127  104  178   38
137   76   19   98
 74  113   35  173
171   34   77   76
179   20  180   91
 85  137   92  169
152   46   27  114
 22  160  132   94
162   31   36   39
174   36   36   30
Indices start at 1.
Find the entry in row 1 and column 1.
Answer: 127
The entry in the top-right corner is 38
The entry directly below the largest entry is 92
Find the entry directly below 113.
Answer: 34
Find the entry directly below 34.
Answer: 20
Find the bottom-left entry.
Answer: 174
Find the entry in row 1 and column 2.
Answer: 104
Find the entry in row 2 and column 2.
Answer: 76
Find the entry at row 2, column 3.
Answer: 19
The bottom-right entry -> 30
Find the entry directly above 160.
Answer: 46
The entry in row 1 and column 3 -> 178

79  65  109  111  143  174  140  142  72  101
128  175  40  89  176  97  65  67  36  27
72  53  102  164  155  72  66  123  104  35
62  177  102  96  127  128  121  31  64  109
28  165  108  164  144  110  70  112  53  167
31  49  93  90  58  128  95  134  67  146
123  32  40  53  154  114  152  167  98  103
179  117  110  155  84  83  67  70  59  97
121  57  25  172  164  127  49  146  66  30
103  117  26  58  63  119  177  85  98  124
Rows and columns are numbered from 1.
Read off the entry in the top-right corner.
A: 101
The entry at row 2, column 1: 128
Read off the entry in the bottom-right corner.
A: 124
Read off the entry at row 1, column 2.
A: 65
The entry at row 1, column 3 is 109
Read off the entry at row 3, column 3.
A: 102
The bottom-left entry -> 103
The smallest entry: 25
The entry in the top-left corner -> 79
The entry just left of the smallest entry is 57
Read off the entry directly above 95.
A: 70
Read off the entry directly below the smallest entry.
A: 26
The entry just right of the smallest entry -> 172
The entry at row 3, column 1 -> 72
The entry directly above the smallest entry -> 110
The entry just right of 83 is 67
Read off the entry in row 2 and column 2.
A: 175

Read these off the array that follows. Indices start at 1.
1) The entry directly above the smallest entry?
2) The entry at row 3, column 1?
3) The top-left entry?
4) The entry in row 1 and column 2?
5) The bottom-left entry?
6) The entry in row 2 and column 1?
7) The entry at row 3, column 2?
8) The entry at row 1, column 3?
121,77,82,93,69,125,126,112,90,120,69,114,94,81
94,128,93,91,74,129,111,64,84,91,73,53,96,87
130,149,98,87,81,114,112,85,89,117,75,69,101,99
107,89,96,94,94,100,92,98,83,84,105,70,116,91
94,109,110,91,112,105,130,106,120,115,61,38,123,79
100,117,126,73,122,112,95,108,115,114,124,92,77,120
97,88,136,82,122,57,138,100,90,114,98,108,94,108
106,95,125,94,108,98,152,114,142,109,103,45,124,75
141,97,63,73,114,105,117,118,73,115,98,140,120,81
96,122,115,90,135,100,114,95,72,129,98,99,121,100
73,96,101,81,101,100,105,83,98,79,93,94,124,33
92,124,131,77,83,92,129,95,84,62,112,104,133,67
95,84,85,128,149,69,82,90,100,107,86,100,136,134
133,131,97,107,104,104,124,85,78,104,102,79,156,63
134,152,99,88,91,108,115,84,86,115,77,66,119,94
86,104,120,118,124,94,87,122,112,94,136,139,53,131
1) 100
2) 130
3) 121
4) 77
5) 86
6) 94
7) 149
8) 82

((31, 29, 96, 169, 107, 45), (161, 161, 161, 30, 41, 168))
The third smallest entry?
A: 31
The 2nd smallest entry?
A: 30
The entry just right of 41?
A: 168
